Each row of R is roughly a mix of the hidden directions of one of 3 groups.
R, 97 rows:
[[ -7.9   9.4   0.6  21.3 -28.0  -5.5 -12.4 -28.7  33.9   0.5]
 [ -9.1  -3.8  28.3 -18.4  -5.3  12.1   1.5  -1.4 -17.1 -42.9]
 [ -5.6 -11.3  -2.6 -14.7  14.4  32.3 -16.3  38.8  -3.1 -11.5]
 [  9.4 -12.8 -31.5   9.2 -40.6  10.7   5.9 -12.8   6.0 -14.8]
 [-23.5  -0.5 -12.2 -24.4  31.0   8.5  21.5  26.7  -5.9   2.8]
 [ 16.1  26.5  -5.0 -21.4  26.0 -13.1  -9.8 -32.2   9.5  -5.6]
 [-15.9  33.8  25.9  -8.9  27.4   7.1  21.9  -3.5   2.9 -10.0]
 [-14.8   7.9  16.6  -1.4  23.6  20.8  41.6   9.8 -11.5   6.2]
 [  1.5  25.2 -22.1  28.1   1.2  16.0  -1.2  29.1 -12.9 -19.0]
 [-15.8  14.9  -9.9 -24.5 -10.8  -6.4  39.2 -14.3  12.9 -17.6]
 [-14.3  21.8   3.2 -10.0  22.3  15.9  -5.0   5.9 -29.8 -32.6]
 [ 21.7   9.7  16.6  10.8  40.1   9.1 -19.7   8.2   8.9  19.1]
 [-22.6  -5.3  10.8  20.0 -27.6 -33.3   9.7  -7.8 -21.1  -4.7]
 [ 31.6  42.5   7.4  10.2   5.2  -9.5 -19.5  -0.3   0.0   9.2]
 [ 16.6  -9.9  24.7 -13.7  -4.0 -17.5   6.3  17.8  -9.8  40.0]
 [-27.5  21.8  10.7  14.5  22.2 -31.2   2.5 -16.5 -14.7  -5.6]
 [  1.2  31.3  20.8   8.8  -2.0 -23.0  -4.9 -16.0 -23.7  26.1]
 [-14.3  11.6   1.4  -7.9 -11.1 -40.7 -22.3 -13.1 -21.4  15.3]
 [ 30.5  -5.2   9.8 -14.3 -19.6  10.2   4.2  -8.8  22.3  34.8]
 [-38.2   4.5  27.4  12.3  -2.9  -1.2  -4.1  13.1  -8.2 -30.0]
 [ 30.7  26.2 -22.8   1.2  -6.5  -7.0 -11.2 -11.9 -30.4  10.4]
 [ 26.2  44.0  16.4   7.1   8.5  -3.3 -12.3   3.3  16.7  -9.4]
 [ 35.8  -4.5  13.4 -13.9 -21.8  18.7 -19.6   5.8 -11.1  22.4]
 [-14.1  17.4  -3.0  -3.8 -16.5  13.6  12.9 -14.0 -37.8 -27.8]
 [ 11.8 -15.7   0.2  14.5  -5.5 -25.4 -29.5  22.2  27.7  12.1]
 [ -4.3   4.8 -32.3 -15.9 -10.1 -30.8  19.5   3.4  12.7 -24.5]
 [ 35.2 -10.5  -9.6 -10.3  27.9   1.7  -9.2  30.8  10.3  -9.2]
 [ 23.0  11.6 -10.9 -18.5  23.2  30.3 -13.6  13.7  16.9 -17.4]
 [ -7.4 -19.2  22.5 -23.6  -6.5 -13.3  22.1  31.9   5.0  17.6]
 [  2.6  15.4   6.8  -4.0  -0.2  -2.3 -13.9 -51.1  20.1   5.3]
 [ 16.8  32.8   3.9  -5.5  24.8   4.1 -17.6  13.1   3.1 -32.0]
 [ -8.5 -19.5  34.0   8.1  -0.5  42.5   0.3  -5.8   6.0  -0.1]
 [  8.9   5.0 -52.8  -1.0 -16.4   6.7  10.5  -4.8  14.2   2.2]
 [  5.5 -36.1  -6.8  12.8 -19.4  26.2 -18.5  -5.6 -23.2   5.5]
 [  2.7   7.1  19.0  -3.0   1.4 -31.1  18.5  -4.1   2.5  42.2]
 [ 19.2   9.0  20.7  25.9 -25.9 -20.8  19.2 -14.6  16.3  -6.5]
 [ -5.3 -18.7 -29.5 -23.9 -16.6 -19.6 -24.6   7.0   7.5 -19.0]
 [ 22.6   8.1   6.5   7.9 -22.5 -15.1 -19.4 -39.6   5.8 -12.3]
 [  4.6 -20.8  11.3 -26.8 -24.9  -6.2  -0.6  -4.1  12.8 -37.6]
 [-13.0   6.7  23.4   1.2  37.5  21.0   4.8   1.2 -28.7   9.4]
 [ 16.8  -5.4 -17.0 -24.5  -0.9  -8.0 -27.8 -37.6   1.4   9.7]
 [ 19.0 -10.1  22.2   9.4  -3.0  -7.3  18.9  10.2  35.5  26.8]
 [ 11.7  15.0 -13.8  19.0  -5.9 -20.0 -33.0   8.1 -32.3   0.6]
 [ 39.7 -12.5  -1.1   7.7  12.6  32.3 -20.0  -3.2   0.4  11.9]
 [-16.2 -23.5  13.7   0.5  22.2 -11.7  32.6  22.2  18.9   1.5]
 [-26.7  35.1  -1.4   1.0 -12.9 -26.5  14.2 -22.2  -2.8   4.7]
 [ -6.7  17.7 -16.4   3.1  51.1  -8.9   0.0 -10.1  10.7  -2.8]
 [  8.5  -3.2   4.9   0.2 -33.8   1.4   8.0  -2.8   2.7 -47.1]
 [-14.0   6.7  32.9  18.1 -20.3  25.3 -11.9  -3.0 -22.0 -14.5]
 [ 12.8   9.6 -15.7  -5.0   9.8  10.7 -32.0 -35.0 -16.6 -16.9]
 [-26.5   6.7  12.1   0.5   4.1   9.9   9.0  -5.5 -49.3   0.6]
 [  6.5   8.9  26.2  -6.6  45.2  15.6   4.5  18.5  -4.8   5.0]
 [ 21.4  -6.2   0.2  -6.6  46.9  -6.6  11.9 -14.4 -15.4  13.4]
 [ 16.3  35.2 -12.0  19.5   5.3   0.9   9.5  -0.1 -34.8  13.8]
 [  7.6  -8.9 -40.5  -4.7 -27.3   1.7   6.2 -27.8 -13.9  -1.1]
 [ -7.1  -6.2  11.8  13.8 -28.8 -34.7 -26.3   0.9 -10.1 -17.3]
 [ 22.2   5.9 -31.2  -8.6  -5.5 -11.7  -5.5  17.3  33.1 -19.6]
 [-19.6  -6.3  14.8  15.2   1.7  12.0   3.9  39.3 -13.1 -28.2]
 [  1.9  33.2  14.5  16.8 -18.1  18.1  -3.4 -31.2  17.6  -0.8]
 [ 17.9 -12.8  -0.2 -29.5   6.5  19.3  10.4 -31.1  23.1  12.9]
 [ 12.0  -9.2  13.5 -11.5  32.9 -13.2 -16.0  -1.3 -38.4   4.4]
 [  2.4  -2.4 -13.7  -0.1 -40.2  10.9 -11.0  36.6 -12.2  -1.5]
 [-21.1  -3.9 -12.4   6.1  22.8  -5.1  24.9 -18.4  33.6 -16.0]
 [ -9.4  26.9  17.6  29.9   4.5  -3.3 -24.7 -20.5  -5.9  21.0]
 [  7.6   0.1  17.7  16.2 -14.7 -39.5  -3.9  25.4  21.3  -4.4]
 [  6.6   1.2  -8.7  22.5 -21.3 -20.4 -23.7 -33.8  -6.4  17.5]
 [-12.3  15.2  -3.0  22.2  19.2  29.2  -9.6  20.9 -29.3   7.3]
 [ 21.2  11.3 -40.3  -4.4  21.8  -3.7   2.5 -24.9  13.7   4.9]
 [ 23.5  34.8  16.2  -4.0  21.9   5.7   1.7   3.3  29.0 -11.8]
 [-18.3 -25.8  29.7  -3.6  31.1 -10.2  14.4   8.2  15.3  -8.6]
 [-11.0   7.6 -25.9  14.5   6.4   7.4  10.3  47.4  -3.5  -5.3]
 [-28.4 -11.7 -27.5 -16.4  13.3  19.1  20.8  16.6 -16.5   7.4]
 [ 10.7  -2.3  25.3  -0.3 -34.6  10.4   9.1  22.9  16.4  24.7]
 [-12.5 -22.9  17.6 -14.5 -26.4   4.9  22.7  -0.1  -9.6  31.9]
 [-11.4  11.2  -1.8  -4.9  38.4   6.3  13.9  36.4   1.2  15.2]
 [ 27.1 -17.0  23.1 -21.5 -22.1  12.0 -18.2   4.7   4.3  22.9]
 [ 10.7   7.1  -6.9  23.9  -4.5   0.4 -51.2   6.4  -7.0   5.9]
 [  4.7  26.2 -32.3  12.7  14.8 -17.2  16.9  -5.7 -24.8  13.6]
 [-19.5  10.5   3.4  -5.0  17.5   6.3 -15.1 -30.8 -38.2   6.5]
 [ 29.9  10.5   1.3   0.3 -26.4  12.9  -4.2  21.0 -23.5  25.9]
 [ -6.8  14.5  23.9 -15.7  29.6   0.4  33.4  18.2   4.3 -11.3]
 [ 22.2 -13.2  -4.0 -23.8  25.5 -13.7  -6.8 -30.8  -0.1  21.4]
 [  8.0  18.6  -5.4   1.9  47.5  14.2   0.7 -18.3  -8.7  15.4]
 [-20.5  19.7   6.9   9.7 -17.3  20.4   6.1 -31.5 -26.5 -12.1]
 [ 32.7  14.6  16.1  18.0 -19.2  -4.3 -17.7 -14.4  14.7 -23.6]
 [  0.5  -6.0 -14.4 -21.6 -32.3  -9.6 -25.5 -23.9  20.0   8.9]
 [  1.1   4.0  28.7  -6.8  24.9  -9.9 -22.2 -37.0  -8.6  -1.0]
 [-14.8  26.0  31.6  -2.1  28.6  -3.2  13.2   0.6  24.8   5.2]
 [ 21.5  17.4   3.4  -3.1  -8.6  -5.6  11.6 -27.8  16.1  38.7]
 [ 16.4 -21.1 -15.7  13.5  -6.7 -15.2 -31.5  24.5  16.7 -16.1]
 [ 36.1  24.5  12.3 -19.7   7.3  -5.3   9.8  18.8  23.8   3.2]
 [ -8.5  31.8  18.7  -5.0  13.0  -2.4  12.2   7.1  22.2 -35.0]
 [  0.6 -22.6 -37.5 -25.9   4.8  10.8 -16.5   7.7  15.2  16.0]
 [ -6.7 -42.7  23.8 -20.6 -21.9   2.3  -6.6   7.9   8.5  -4.6]
 [ -6.9  27.1  -8.7   4.1   1.3  10.6   0.8 -16.0 -42.6 -22.0]
 [ -7.9 -15.2 -28.3 -24.9 -11.2 -21.2 -30.8 -16.7  -0.8  -5.3]
 [ 17.5  21.6  -6.3  30.3 -14.4 -31.4   9.3 -17.6  13.1   8.1]]
One row of each group comes first, with its name. Which group is each row after those in?
[ 11.3  44.2   9.3  -6.1  -1.9 -16.8   0.7  16.1 -23.0 -16.5] : (82)
[ 22.3   5.0  34.9   1.0  27.0  12.0 -12.1 -11.1 -25.4   3.8] : (110)
[ -9.9   7.3  -9.0 -39.8  40.8  -2.5   6.4   1.7   3.1   2.0] : (73)

[ 17.1 -12.2   7.7 -28.8  16.6   7.4  19.2  35.9 -13.9  -5.5] : (82)
[ 26.1   7.5  -8.5 -13.5 -10.2 -12.4  -6.1   5.9  30.8 -35.7] : (73)
[-13.5 -22.7  28.5 -19.2 -21.6  -3.0  -4.6 -14.1 -14.8 -27.5] : (73)
[ 25.0  10.5  -5.0 -10.6 -38.9   7.4 -21.4  -4.2  -7.2  24.1] : (110)
[-22.5 -15.2 -32.8 -22.9   4.9 -17.3 -19.5  21.9  -5.3  -1.6] : (73)
[ 10.7  -9.0 -10.9 -26.0  38.5  -3.8  20.6  16.7  -8.9  16.5] : (82)
[  7.0 -25.2   4.8  -6.5  30.7  26.9   4.4  -9.1  21.1 -24.2] : (110)
[  2.8   6.7   4.4  20.0  -6.2  -6.0 -40.2 -27.6 -20.7  13.8] : (73)
[ -5.8 -12.0  38.5  -8.9 -27.3   8.6 -13.9  -1.0  28.1   2.4] : (110)
